Look-ups in named tables: a row name and a column name give one cell, copied from the table.

Table ladag
,pep,mon,suze,pirepi,deruni,lin,rutun,zuva,vep
tufaru,-41.930,18.262,-60.238,-85.112,17.958,-41.830,-30.950,-42.992,39.743
fibom,-14.347,16.370,-40.634,-90.592,9.136,-30.135,-24.981,-47.386,56.834
kode,4.609,64.456,-61.438,-90.937,33.905,-25.633,-43.726,-28.044,56.697

zuva of tufaru = -42.992
suze of tufaru = -60.238
vep of tufaru = 39.743
lin of fibom = -30.135
pirepi of kode = -90.937
zuva of kode = -28.044
vep of fibom = 56.834
suze of fibom = -40.634
rutun of fibom = -24.981
pep of kode = 4.609

lekup
|  | sopa | fuvare | fil | gavu | pezaru | funa | putu | kavov | kubotu |
|---|---|---|---|---|---|---|---|---|---|
| mesap | 8.20 | 3.33 | 6.55 | 4.14 | 2.95 | 8.33 | 4.05 | 4.47 | -0.17 |
| leditun | 6.48 | 4.78 | -5.06 | 0.88 | 8.04 | 4.64 | 8.92 | 4.05 | 1.15 |
| fav | 2.44 | 7.29 | 1.09 | -1.44 | -1.64 | 3.15 | 4.12 | 0.40 | -1.34 |

What is the sopa of mesap in lekup? 8.20
What is the funa of mesap in lekup? 8.33
What is the fuvare of leditun in lekup? 4.78
What is the funa of leditun in lekup? 4.64
What is the gavu of mesap in lekup? 4.14
What is the kubotu of leditun in lekup? 1.15
What is the pezaru of mesap in lekup? 2.95
What is the fuvare of fav in lekup? 7.29
What is the putu of leditun in lekup? 8.92
What is the kavov of fav in lekup? 0.40

lik:
|  | rap | zituzuv | ketazu | bemuvop | zunob | fosuf |
|---|---|---|---|---|---|---|
| sikuni | 747 | 766 | 753 | 764 | 750 | 745 |
| limas | 725 | 874 | 771 | 858 | 748 | 703 |
| nibos | 879 | 122 | 645 | 204 | 762 | 995 |
| namari | 877 | 132 | 647 | 212 | 762 | 991 |
| nak | 837 | 325 | 679 | 380 | 758 | 916 |
| miza | 745 | 779 | 755 | 776 | 750 | 739 |
| naduf | 861 | 207 | 660 | 278 | 760 | 962 |
| venu | 853 | 251 | 667 | 316 | 760 | 945 |
| nev | 876 | 136 | 648 | 216 | 762 | 990 |

zunob of nibos: 762
fosuf of namari: 991
fosuf of nev: 990
zituzuv of sikuni: 766
bemuvop of namari: 212
rap of miza: 745
fosuf of sikuni: 745
rap of nev: 876
zituzuv of nak: 325
Which row has the largest ketazu? limas

mes =
,fub,minat,genukag
ler,0.2,0.5,0.3
dekufi,0.2,0.5,0.3
morod,0.8,0.4,0.6
petut,0.8,0.4,0.6
fimuzi,0.8,0.4,0.6

dekufi, genukag: 0.3
fimuzi, minat: 0.4
petut, genukag: 0.6
fimuzi, fub: 0.8
ler, genukag: 0.3
morod, genukag: 0.6
petut, fub: 0.8
petut, minat: 0.4
dekufi, minat: 0.5
morod, fub: 0.8

fetuzes =
	mizu	lod
zolu	4.08	6.49
puv	-1.93	3.41
murag	-2.06	9.68
robadib	-7.36	-8.40
nokef	-4.02	1.49

What is the lod of robadib in fetuzes? -8.40
What is the mizu of robadib in fetuzes? -7.36
What is the lod of puv in fetuzes? 3.41
What is the lod of murag in fetuzes? 9.68
What is the mizu of puv in fetuzes? -1.93
What is the lod of zolu in fetuzes? 6.49
What is the lod of nokef in fetuzes? 1.49
What is the mizu of zolu in fetuzes? 4.08
What is the mizu of nokef in fetuzes? -4.02
What is the mizu of murag in fetuzes? -2.06

tup =
         fom  pib  gakuf  vedidi  noda
giz      366  645    364     647   648
zano     807  206    805     203   207
sumef    611  401    602     403   409
piped    365  646    364     648   648
kozadim  606  406    601     406   411
nuki     384  628    388     627   624
vap      358  654    365     653   648
lari     363  648    364     649   648
nudazep  475  537    467     540   544
mapi     781  231    770     232   241

What is the fom of vap in tup?
358
What is the pib of giz in tup?
645
What is the fom of sumef in tup?
611
What is the gakuf of vap in tup?
365
What is the pib of sumef in tup?
401
What is the fom of nuki in tup?
384
What is the noda of lari in tup?
648
What is the pib of zano in tup?
206
What is the vedidi of sumef in tup?
403
What is the noda of zano in tup?
207
What is the gakuf of piped in tup?
364
What is the noda of giz in tup?
648
What is the pib of lari in tup?
648
What is the vedidi of mapi in tup?
232
What is the vedidi of vap in tup?
653
What is the vedidi of nuki in tup?
627
What is the fom of piped in tup?
365
What is the vedidi of giz in tup?
647
What is the gakuf of nudazep in tup?
467

